128 stands for zero in the data rows.
Here is a table of points, one per row:
(112, 162, 195, 178, 136, 89, 101, 115, 95, 130, 161, 136, 194, 153, 138, 131, 147, 48, 114, 51, 144, 166, 152, 78, 162, 176, 146, 175, 116, 127, 136, 111, 137, 166, 17)
(71, 203, 142, 138, 121, 71, 138, 170, 84, 80, 143, 106, 136, 83, 94, 143, 81, 163, 154, 132, 107, 112, 58, 98, 126, 139, 68, 83, 130, 62, 137, 147, 168, 139, 185)
(62, 179, 89, 133, 127, 81, 142, 168, 130, 96, 139, 124, 66, 106, 96, 180, 85, 131, 159, 77, 146, 133, 72, 82, 127, 222, 116, 130, 139, 98, 129, 211, 121, 102, 121)
(114, 146, 124, 128, 76, 100, 124, 139, 162, 130, 62, 178, 205, 131, 59, 143, 214, 124, 130, 139, 162, 109, 123, 106, 143, 117, 117, 91, 102, 109, 170, 133, 169, 150, 80)
(95, 145, 108, 70, 158, 107, 165, 149, 112, 187, 77, 150, 142, 89, 180, 99, 118, 116, 126, 165, 113, 141, 145, 159, 133, 86, 116, 123, 97, 117, 110, 116, 116, 125, 156)
(110, 151, 104, 147, 194, 158, 159, 153, 112, 98, 123, 152, 144, 120, 207, 156, 89, 121, 92, 163, 69, 171, 108, 165, 68, 85, 126, 150, 122, 72, 82, 126, 87, 145, 139)
(190, 130, 68, 119, 115, 192, 41, 107, 63, 82, 74, 126, 75, 170, 48, 156, 108, 86, 179, 226, 161, 51, 91, 120, 129, 130, 216, 203, 134, 148, 72, 52, 167, 137, 103)
(151, 158, 139, 80, 143, 69, 163, 172, 145, 155, 110, 121, 142, 127, 159, 158, 114, 154, 100, 145, 82, 126, 136, 173, 111, 92, 105, 93, 110, 95, 82, 116, 149, 145, 135)
(70, 147, 122, 105, 121, 108, 118, 185, 113, 92, 80, 130, 100, 98, 156, 147, 72, 182, 146, 186, 90, 128, 70, 101, 118, 99, 143, 65, 107, 107, 76, 196, 126, 93, 203)
(91, 118, 211, 193, 150, 150, 126, 129, 47, 137, 120, 208, 206, 149, 211, 133, 168, 36, 104, 101, 136, 188, 135, 88, 95, 93, 102, 122, 120, 99, 95, 86, 79, 186, 0)
(105, 196, 132, 162, 57, 89, 93, 131, 146, 144, 96, 100, 186, 144, 82, 113, 180, 139, 124, 120, 178, 114, 123, 51, 142, 136, 141, 135, 162, 58, 116, 178, 190, 186, 94)
(46, 126, 109, 153, 146, 208, 189, 117, 41, 98, 116, 166, 116, 125, 188, 129, 90, 92, 95, 108, 122, 167, 153, 70, 53, 62, 88, 93, 149, 144, 75, 88, 93, 121, 100)
(36, 46, 141, 66, 97, 161, 144, 97, 159, 101, 189, 69, 22, 125, 129, 140, 159, 182, 47, 78, 177, 92, 169, 43, 178, 184, 60, 117, 173, 150, 157, 115, 87, 135, 139)
(114, 124, 43, 124, 72, 204, 132, 124, 39, 27, 101, 60, 73, 145, 150, 97, 153, 176, 157, 102, 183, 116, 170, 125, 85, 70, 67, 126, 122, 156, 131, 40, 99, 81, 190)
(189, 117, 144, 95, 128, 128, 139, 140, 173, 90, 150, 88, 168, 92, 117, 111, 109, 166, 102, 114, 138, 134, 154, 138, 186, 199, 98, 175, 129, 122, 113, 125, 160, 140, 106)
(101, 115, 102, 156, 157, 105, 135, 115, 94, 183, 117, 103, 168, 116, 230, 92, 115, 108, 122, 146, 82, 130, 145, 162, 94, 83, 114, 159, 90, 113, 57, 111, 126, 97, 88)
(75, 100, 139, 100, 83, 167, 124, 88, 69, 13, 92, 120, 106, 120, 126, 129, 153, 226, 113, 78, 193, 128, 161, 87, 100, 148, 102, 156, 117, 192, 93, 69, 116, 106, 161)
(145, 113, 166, 62, 167, 129, 148, 128, 215, 243, 88, 97, 106, 95, 167, 133, 207, 150, 82, 119, 144, 104, 201, 177, 189, 119, 183, 60, 123, 119, 196, 130, 112, 142, 137)
(74, 98, 125, 255, 92, 176, 90, 107, 87, 146, 189, 128, 76, 142, 80, 114, 116, 44, 252, 49, 130, 131, 81, 162, 117, 101, 107, 128, 196, 143, 202, 218, 143, 74, 101)
(77, 193, 159, 181, 101, 92, 76, 136, 129, 169, 79, 162, 127, 112, 92, 164, 190, 146, 115, 92, 131, 132, 86, 106, 122, 127, 170, 79, 94, 81, 167, 212, 119, 162, 116)
(144, 143, 139, 161, 145, 125, 167, 141, 128, 160, 146, 137, 119, 144, 193, 160, 136, 166, 90, 173, 82, 114, 89, 152, 102, 108, 124, 156, 134, 142, 94, 112, 141, 139, 137)
(133, 77, 157, 125, 132, 108, 151, 135, 186, 113, 179, 76, 134, 131, 150, 99, 145, 124, 85, 101, 116, 141, 158, 148, 195, 203, 115, 161, 136, 153, 131, 138, 190, 104, 118)
(127, 134, 138, 126, 191, 73, 161, 96, 179, 205, 96, 139, 123, 120, 193, 114, 169, 111, 96, 135, 113, 86, 118, 161, 151, 77, 158, 122, 88, 92, 118, 132, 158, 96, 177)
(125, 161, 165, 130, 108, 118, 103, 132, 167, 156, 69, 85, 140, 71, 152, 148, 164, 135, 115, 102, 143, 130, 76, 123, 116, 101, 112, 65, 127, 122, 127, 164, 131, 164, 111)
(50, 67, 170, 96, 208, 230, 80, 77, 164, 171, 181, 180, 23, 194, 85, 255, 74, 101, 118, 201, 205, 86, 39, 69, 118, 112, 134, 73, 157, 83, 155, 131, 113, 163, 78)
(150, 121, 148, 117, 151, 114, 106, 143, 101, 100, 204, 134, 157, 164, 191, 118, 104, 118, 84, 152, 128, 157, 103, 149, 122, 161, 150, 187, 98, 109, 62, 134, 91, 88, 66)
(119, 110, 115, 135, 185, 126, 156, 128, 114, 165, 137, 109, 160, 111, 175, 91, 203, 107, 101, 152, 98, 127, 132, 198, 116, 79, 111, 142, 150, 91, 98, 66, 104, 112, 160)
(132, 113, 152, 141, 33, 59, 77, 121, 108, 102, 141, 124, 179, 123, 102, 98, 144, 153, 151, 103, 160, 127, 114, 62, 114, 148, 65, 118, 124, 130, 181, 174, 155, 157, 94)
(112, 177, 136, 140, 103, 120, 125, 117, 176, 155, 107, 91, 122, 100, 120, 196, 68, 117, 130, 138, 97, 115, 116, 155, 106, 83, 138, 92, 107, 102, 90, 175, 94, 113, 143)
(110, 80, 103, 145, 116, 70, 81, 124, 125, 94, 191, 142, 133, 149, 183, 114, 90, 126, 158, 87, 138, 136, 186, 76, 165, 166, 123, 178, 81, 158, 175, 133, 159, 121, 119)
(225, 129, 93, 147, 126, 143, 116, 99, 122, 199, 152, 171, 98, 143, 134, 148, 44, 140, 161, 182, 138, 102, 60, 249, 164, 110, 190, 115, 159, 116, 96, 178, 118, 89, 122)
(145, 59, 116, 253, 52, 239, 167, 114, 98, 128, 99, 141, 140, 96, 145, 122, 154, 118, 189, 25, 203, 94, 105, 237, 116, 69, 113, 73, 139, 177, 176, 132, 78, 102, 123)
(129, 99, 150, 161, 163, 162, 164, 107, 38, 92, 183, 118, 205, 129, 154, 120, 121, 101, 136, 139, 133, 135, 140, 127, 93, 129, 110, 180, 96, 145, 101, 87, 78, 145, 67)
(22, 70, 172, 82, 167, 202, 154, 138, 139, 168, 189, 84, 52, 129, 107, 164, 93, 170, 101, 117, 154, 116, 78, 45, 174, 184, 118, 62, 168, 107, 179, 149, 118, 192, 154)
(165, 145, 76, 134, 105, 113, 79, 107, 149, 66, 73, 148, 204, 161, 24, 134, 167, 146, 175, 178, 199, 134, 113, 30, 145, 169, 180, 190, 92, 138, 104, 95, 159, 135, 92)
(188, 135, 173, 88, 125, 153, 165, 129, 154, 74, 126, 146, 129, 155, 147, 146, 103, 141, 96, 158, 140, 125, 138, 140, 127, 189, 163, 204, 134, 138, 87, 139, 114, 104, 139)
(154, 164, 105, 125, 106, 144, 136, 150, 146, 189, 90, 108, 136, 80, 119, 168, 104, 132, 140, 140, 100, 86, 63, 220, 109, 106, 122, 70, 116, 127, 81, 186, 110, 128, 111)
(69, 72, 174, 78, 67, 127, 118, 123, 143, 95, 149, 108, 70, 105, 111, 163, 127, 196, 70, 110, 133, 104, 147, 95, 117, 190, 91, 155, 150, 158, 164, 146, 113, 166, 173)
(156, 116, 120, 116, 188, 130, 155, 148, 95, 144, 153, 139, 166, 181, 204, 79, 116, 76, 119, 115, 107, 178, 124, 166, 146, 92, 70, 181, 114, 137, 122, 85, 112, 148, 72)
(211, 72, 126, 126, 153, 119, 138, 162, 185, 118, 161, 121, 149, 130, 181, 125, 124, 156, 62, 105, 142, 133, 168, 165, 164, 193, 129, 199, 108, 99, 52, 126, 120, 132, 105)
(174, 106, 85, 122, 139, 151, 161, 151, 109, 153, 130, 108, 120, 126, 113, 195, 53, 131, 121, 159, 117, 134, 59, 235, 127, 135, 153, 166, 115, 119, 66, 168, 96, 153, 117)
(148, 146, 185, 102, 101, 116, 113, 159, 157, 153, 153, 88, 174, 134, 150, 123, 99, 106, 114, 88, 157, 122, 155, 182, 143, 152, 142, 194, 119, 138, 115, 112, 140, 74, 98)
(167, 144, 176, 86, 137, 115, 117, 124, 188, 217, 114, 84, 179, 138, 176, 138, 188, 137, 92, 136, 84, 59, 163, 164, 145, 91, 147, 95, 136, 105, 157, 120, 105, 137, 130)
These points spread out most along one direction. Take the direction at right angles to it along which they spread out most. Go by this last direction. How far along it is each point below, from 0 to 99? 50 is the average, and the first point above lies past it. One standard deviation of the points above along it is 16.
(118, 116, 101, 91, 107, 95, 57, 90, 100, 83, 36, 113, 130, 174, 95, 90, 173, 138, 176, 188, 101, 107, 147, 62, 112, 82, 151, 135, 127, 135, 188, 67, 195, 99, 150) --> 55
(114, 109, 133, 102, 206, 116, 145, 82, 142, 202, 160, 150, 149, 124, 134, 53, 164, 115, 156, 148, 129, 67, 169, 165, 115, 109, 149, 119, 93, 103, 190, 63, 164, 99, 232) --> 44
(88, 165, 92, 84, 178, 112, 152, 165, 139, 169, 141, 123, 126, 123, 196, 111, 143, 138, 102, 168, 97, 141, 126, 129, 114, 65, 142, 120, 110, 127, 109, 123, 154, 161, 150) --> 42
(138, 166, 88, 142, 123, 97, 58, 105, 147, 76, 69, 143, 160, 154, 80, 107, 199, 141, 188, 171, 125, 110, 219, 13, 136, 149, 130, 135, 93, 131, 120, 109, 174, 136, 141) --> 59
(108, 195, 80, 89, 123, 93, 124, 120, 128, 181, 67, 168, 151, 103, 144, 123, 77, 113, 105, 164, 139, 152, 117, 117, 108, 103, 113, 101, 136, 112, 130, 160, 182, 112, 160) --> 36
(109, 150, 119, 183, 108, 85, 130, 143, 166, 94, 200, 107, 153, 157, 87, 121, 100, 112, 153, 76, 177, 136, 173, 87, 150, 163, 121, 126, 148, 101, 168, 157, 150, 142, 84) --> 57
(72, 76, 120, 162, 189, 142, 119, 100, 136, 210, 238, 112, 99, 223, 92, 36, 124, 102, 209, 98, 130, 115, 126, 191, 145, 79, 132, 171, 163, 122, 255, 94, 184, 63, 153) --> 53
(225, 66, 184, 106, 79, 204, 171, 92, 178, 158, 52, 98, 118, 119, 135, 151, 216, 192, 95, 59, 184, 128, 186, 162, 114, 119, 174, 100, 146, 165, 135, 99, 45, 160, 117) --> 49
(220, 77, 130, 71, 101, 168, 170, 114, 160, 103, 123, 113, 137, 123, 141, 134, 122, 216, 77, 56, 145, 79, 167, 144, 164, 163, 160, 173, 139, 162, 114, 96, 131, 105, 128) --> 56
(150, 128, 171, 200, 72, 133, 133, 101, 134, 175, 109, 99, 155, 85, 97, 143, 184, 70, 168, 62, 161, 128, 97, 119, 95, 113, 153, 31, 182, 144, 193, 193, 115, 163, 86) --> 39
(174, 124, 120, 145, 108, 93, 114, 140, 150, 61, 139, 148, 160, 144, 90, 127, 164, 124, 102, 143, 143, 135, 129, 68, 131, 225, 152, 131, 139, 145, 84, 139, 146, 142, 71) --> 61
